Each named move below is a turn or a mirror, shown by a few rows before and after it. Which moves, in which order, take the first row of each later pair to the second? The first pair is answered.
zano:
[-21, -43,  12,  10,  37, -11,  13,  -8] => [-37, -36,   0,  -7,  37,  -8,  -2,  11]
[-16,  28,  -9, -27,  34,   7,  11,   1] => [  4,  21,   6,  -7,  35,   4,  31, -23]
[ 35,  30,  27,   7, -32,  41,   5, -13] => [ 12,  40,   9, -17, -33,  45, -19,  15]
denev:
[  1,  18, -13,   8,  23, -39,  24,  -6] => [-17, -42,  20,   8,   7,  10,  17,  17]
[-24,  30,   8,  18, -19, -22,   6,  12] => [-30,   6,  22,  18, -25,  -1,   3,  22]
[ 21,  31,  -8,  31, -11,  -5,  10,  -5] => [ 11,  -7,  13,  31, -21,  27,   6,  10]
Saze:
[ 20,  -4,  10,  18,  -3,   0,  13, -10] => [  9, -18,  11,  -2,  13,  16,   8,  -6]
[ -8,   5,  -6, -12,  -1,  28,  17, -23] => [  1,  16,  -8,   0, -17,  16,  17, -26]
[-29,   1,   8,  33, -10,  44,   8,  32] => [-14,  -7, -11,   1, -40,  49, -17,  24]
[-14,  24,   1,  50, -17, -16,  -1,  35] => [-37, -14,  -1, -10,  17,  29, -20,  43]
Now pairs of rows:
(two moves a pair)
[  8,  17, -22, -36,   2,  36, -22, -33] => [-12,  61, -27,   5,  -4,   3, -17,  -3] -> Saze then zano
[ 22,  11,  -9,  10, -34, -10,   0, -12] => [-11,  10,   9,  19,  30,   0,  26,   0] -> Saze then denev
[ 17, -28,  27,  24,   5,  15,  31,  11] => [ 44,  17, -21, -13,   1, -23,  12, -16] -> Saze then denev
[-40, -32,   9,  -8,  18,  19,   1,  14] => [-17,  17, -33, -32,  16, -23, -10, -12] -> denev then Saze
[-29, -26,   6, -60,  59,  66,   5,   2] => [-22,  32,  33,  56,  57,   5,  61,   3] -> Saze then Saze
[ 39, -52,  22,  39,  15,   7,  37, -32] => [-27,  15, -52, -39,  22, -11, -35,  46] -> denev then zano
[  9, -15,  -9, -34,   0, -21, -22,  -8] => [ -9,  17,  -8,   0,   6, -42, -12,  13] -> Saze then zano
[  9, -23,  34,  16, -13,  47,  16, -13] => [-10,  -8,   3, -20, -34,  46, -24,  18] -> Saze then zano
[  4,  15,  27,  18,  22,  25,  28, -22] => [ 23,  20,  -6, -30,   4,  22,  -2, -37] -> Saze then denev
[ -7, -20, -10, -53,  -9,  31, -36,   2] => [ 36, -17,  26,  27, -10,   4,  23, -44] -> zano then Saze
[-17,  17,  10,  23, -13, -16,  12,  22] => [-25, -14,   8, -19,  -9,  16,  -6,  27] -> denev then Saze
[-18,  28, -28, -17,  18,  -3,  -9,   5] => [  7,  -7,  -9, -19,  30,  15,   9, -30] -> zano then Saze
[-10, -41, -13, -33, -15,   7, -42,  22] => [  0, -16,  10,  47, -40, -26, -10,  26] -> Saze then denev
[ -7, -50,  35,  22,  38,   1,  23,  -9] => [-34,  15, -20, -18,  50, -33, -11,  20] -> denev then zano
[ 40, -69,  12,  11,  27, -42,  13, -42] => [ 43, -62,   4,   1,  30, -46,   9, -48] -> Saze then denev
[-22,  27,   0,  46,  -6, -39,  -6,  36] => [-34,  23, -26, -21,  37, -23, -24,  29] -> Saze then denev
[ -4, -16,   2, -26,   7,  25, -30, -18] => [-19,  -6,  21,  13,  37,  16,   0,  -9] -> Saze then Saze
[ -5,  10,   8,  41,  15, -45,   8,   3] => [-14,  -3, -17, -32,  44, -23, -19,  -2] -> Saze then denev
[ 24, -46,   9, -46,   3,  -4, -27, -31] => [ -4, -43,  36, -10,  55,  -2,   7, -17] -> Saze then Saze
[ -6, -43,  25,  -8, -38,  50, -20,   1] => [ 10, -14,  34,  47, -57,  15,   3,  -7] -> zano then Saze
[-10,  49, -13, -14,  22,  20,  15,  -3] => [ 21,  37,  -8,  -6,   6,  16,  23, -32] -> Saze then zano
[-48,   4, -16,  -3,  34, -14,   1,  38] => [-24, -15, -30, -31, -27,  -4, -33,  32] -> Saze then denev
